(in the rows, 128 means zero)
Which row each row swaps with, under one turn or mirror
The rows were stretched afterwards, more along some directions than others.
kefof: [135 163 176 135 113 104 110 105 136 163 124  94 149 132 155 119 166 150
 135 116 126 146 112]
Dokuz: [115 114 149 130 124 130 146 122 138 124 113 143 125 100 135 140 142 139
 143 146 148 128 124]
Puvad: [135 155 171 127 110 111 118 103 132 170 127  98 144 124 148 135 173 143
 137 114 127 146 107]
sedu: [130 148 136 135 130 128  97 140 125 161 145 121 143 151 144 130 127 147
 151 121 107 155 120]
Levu: [143 148 160 169 144 128  93 105 160 173 139 102 160 117 153 114 126 175
 135 129 121 145 117]
Tir: [129 138 152 128 125 112 129 118 113 172 116 105 136 139 131 132 154 125
 166 114 128 152 114]
nepu: [146 122 145 157 153 136 115 123 146 154 153 144 155 127 141 129 122 176
 142 109 129 155 133]
Tob: [139 123 144 132 132 129 141 132  98 171 133 128 138 143 129 145 144 119
 173 103 110 156 118]
rilis: [140 123 132 135 160 141 135 139 116 162 135 139 149 140 126 144 131 131
 170 105 115 158 128]
vuges: [107  98 142 127 118 127 148 143 114 138 119 149 128 112 125 154 133 132
 149 144 147 129 121]
guvi: [138 140 165 160 156 118  85 104 136 157 145  89 159 135 147 116 151 169
 127  89 115 137 125]
bidim: [119 147 112 160 140 148  99 127 132 116 132 130 148 112 142 123 142 137
 112 116 118 126 148]
tuv: [141 175 157 158 146 114  98  98 159 149 134  96 151 128 153  96 137 145
 132 112 122 154 125]
miza: [132 148 131 160 141 129  89 112 144 172 127  87 149 111 145 126 132 130
 135 126 112 129 112]
furi: [125 145 131 138 125 133  98 142 118 162 147 114 143 146 146 141 131 140
 152 134  96 141 113]
sek: [129 149 129 163 140 130  89 115 144 167 123  91 151 112 140 123 130 129
 131 131 110 130 119]
gibo: [126 130 139 135 116 116 109 145 116 161 140 115 143 148 139 133 121 136
 156 139 102 143 115]
zufe: [138 117 138 140 146 137 135 128 114 166 124 135 132 145 120 143 138 122
 169 100 117 152 126]
fis: [102  95 146 130 128 120 136 143 118 151 130 137 138 133 130 154 135 146
 163 140 137 140 120]
sut: [116 116 147 135 113 125 151 121 141 124 117 152 132  97 132 129 140 140
 136 142 151 135 132]
Gak: [144 111 136 140 150 151 135 132 121 150 140 149 140 138 128 145 135 148
 160  96 119 150 135]
fasos: [134 140 122 154 128 153 108 126 141 151 129 144 159 101 150 155 154 157
 115 121 120 128 139]
Kivid: [136 161 119 146 120 145 100 129 144 151 132 132 151 113 152 144 146 154
 121 123 110 132 135]
nugi: [135 141 155 128 121 110 137 118 114 167 115 118 141 138 124 142 160 123
 161 115 124 154 113]
nado: [142 123 138 150 155 146 124 126 139 144 148 151 148 130 137 132 125 169
 149 114 126 155 138]
mugam: [131 125 128 157 132 147 106 117 135 151 129 134 160 101 146 152 157 169
 119 112 124 123 140]
lofo: [139 115 135 141 160 150 128 133 110 156 149 151 150 134 132 155 136 147
 168  98 119 152 132]
Zilif: [142 148 149 161 137 120  90 109 154 177 130  86 156 113 153 121 129 149
 136 136 114 138 109]
big: [143 116 143 144 155 146 124 132 133 156 153 155 146 133 141 140 133 159
 144 100 123 145 136]
keses: [116 114 142 129 122 121 113 146 110 157 137 122 134 150 126 140 127 144
 166 135 118 144 116]
Vez: [128 158 165 137 114 121 109 111 143 138 129 117 156 121 158 131 169 176
 119 119 127 138 125]
Ruvet: [129 121 141 157 138 145 110 121 129 151 131 125 162 106 145 152 160 173
 119 108 124 124 136]
mugul: [129 153 124 159 145 127  91 117 142 160 123  95 145 110 142 127 133 124
 137 126 110 128 123]
Vunid: [114 115 142 131 125 136 146 121 135 127 111 148 133 102 133 145 145 148
 146 129 145 127 139]
Vobin: [129 151 139 160 139 118  92 116 144 175 124  91 152 114 149 126 129 130
 135 138 109 133 116]
Bired: [128 154 159 132 113 125 113 119 141 132 133 119 158 122 154 131 169 175
 114 116 128 138 129]
Mifo: [134 144 161 121 118 106 128 115 118 173 126 110 135 140 133 136 167 123
 158 112 118 146 112]
Nes: [124 149 131 152 130 143 108 123 145 109 130 142 154 116 143 126 151 165
 109 112 127 130 157]
tepas: [136 171 144 162 139 126 117  97 171 127 119 132 145  99 148 102 136 142
 127 127 139 145 141]
fezi: [134 124 130 154 135 147 104 118 136 151 129 132 156 103 148 149 161 168
 114 108 122 123 141]
pepo: [103 100 142 130 116 123 127 143 110 144 129 130 139 133 124 152 133 151
 160 147 121 131 123]
pon: [135 122 166 159 152 124  98 111 127 159 138 104 159 132 143 140 156 177
 130  90 114 129 133]
lala: [120 123 139 138 119 128 145 123 147 135 109 156 132  95 131 136 133 138
 141 145 147 119 141]
kole: [116 107 148 130 121 128 150 135 129 133 120 152 131 102 124 150 140 143
 152 142 142 135 136]
sunaf: [108 101 145 121 125 124 134 143 118 140 137 144 129 118 127 147 134 147
 158 140 138 133 121]
nuz: [138 126 147 127 137 117 138 119 113 168 122 119 137 138 129 144 152 120
 172 109 112 144 115]
tam: [131 157 144 150 129 133 130 104 164 118 117 143 145  93 146 113 143 147
 120 128 147 137 144]
muveb: [115  98 151 127 121 126 128 155 100 153 132 132 131 135 141 161 130 146
 163 139 122 135 120]
Vezit: [113  96 140 121 118 128 133 145 115 139 124 136 131 130 122 151 138 150
 154 139 131 129 125]
kifas: [132 128 128 150 137 147 113 124 137 150 129 139 157 100 155 152 156 162
 114 117 122 125 141]
Fof: [118 146 104 154 146 143 101 133 131 128 126 120 141 114 137 121 133 120
 124 126 116 129 138]
vuz: [143 159 167 159 153 116  87 102 146 158 140  84 151 143 152  98 144 156
 134  97 118 151 122]
gudav: [116 108 140 127 125 124 117 151 101 156 142 115 138 137 140 146 120 138
 168 140 120 147 104]
nuba: [133 158 174 132 111 115 112 115 134 152 130 101 155 127 156 129 170 166
 123 119 128 141 115]
Sunog: [123 138 141 134 124 124 103 142 116 165 142 114 138 153 141 141 128 145
 158 131 106 150 111]
Dedov: [122 149 137 149 118 126 129  99 162 123 115 142 141  87 141 113 144 144
 128 147 151 144 136]
gef: [144 126 148 153 150 148 115 125 137 146 150 142 153 133 146 125 124 176
 144 114 123 154 136]
lakod: [141 117 129 134 154 137 132 129 114 167 138 137 129 139 129 142 141 123
 164  94 122 156 128]
Mun: [123 152 150 145 122 130 110 116 143 123 135 134 154 118 155 126 160 174
 113 119 133 138 143]
fopu: [143 116 133 128 141 126 143 133 113 162 132 128 136 140 132 155 145 122
 170 106 116 146 128]
veso: [131 129 154 120 123 118 137 134 104 176 125 114 132 138 131 146 160 120
 168 115 116 154 111]
Ziku: [141 175 149 162 143 123 109  98 163 139 126 115 147 110 148  97 132 138
 128 127 136 153 130]
Lagi: [141 172 154 167 146 120 103  95 163 143 129 113 144 117 150  94 133 141
 134 119 131 153 134]
lun: [138 138 161 123 113 112 135 121 119 186 114 105 140 137 142 138 159 128
 156 110 116 141 105]

Swapped with pon: Fof
Swapped with sut: Mifo
Swapped with Kivid: Levu
Swapped with fopu: fis
Swapped with bidim: guvi
Swapped with Nes: vuz
Swapped with tam: kefof

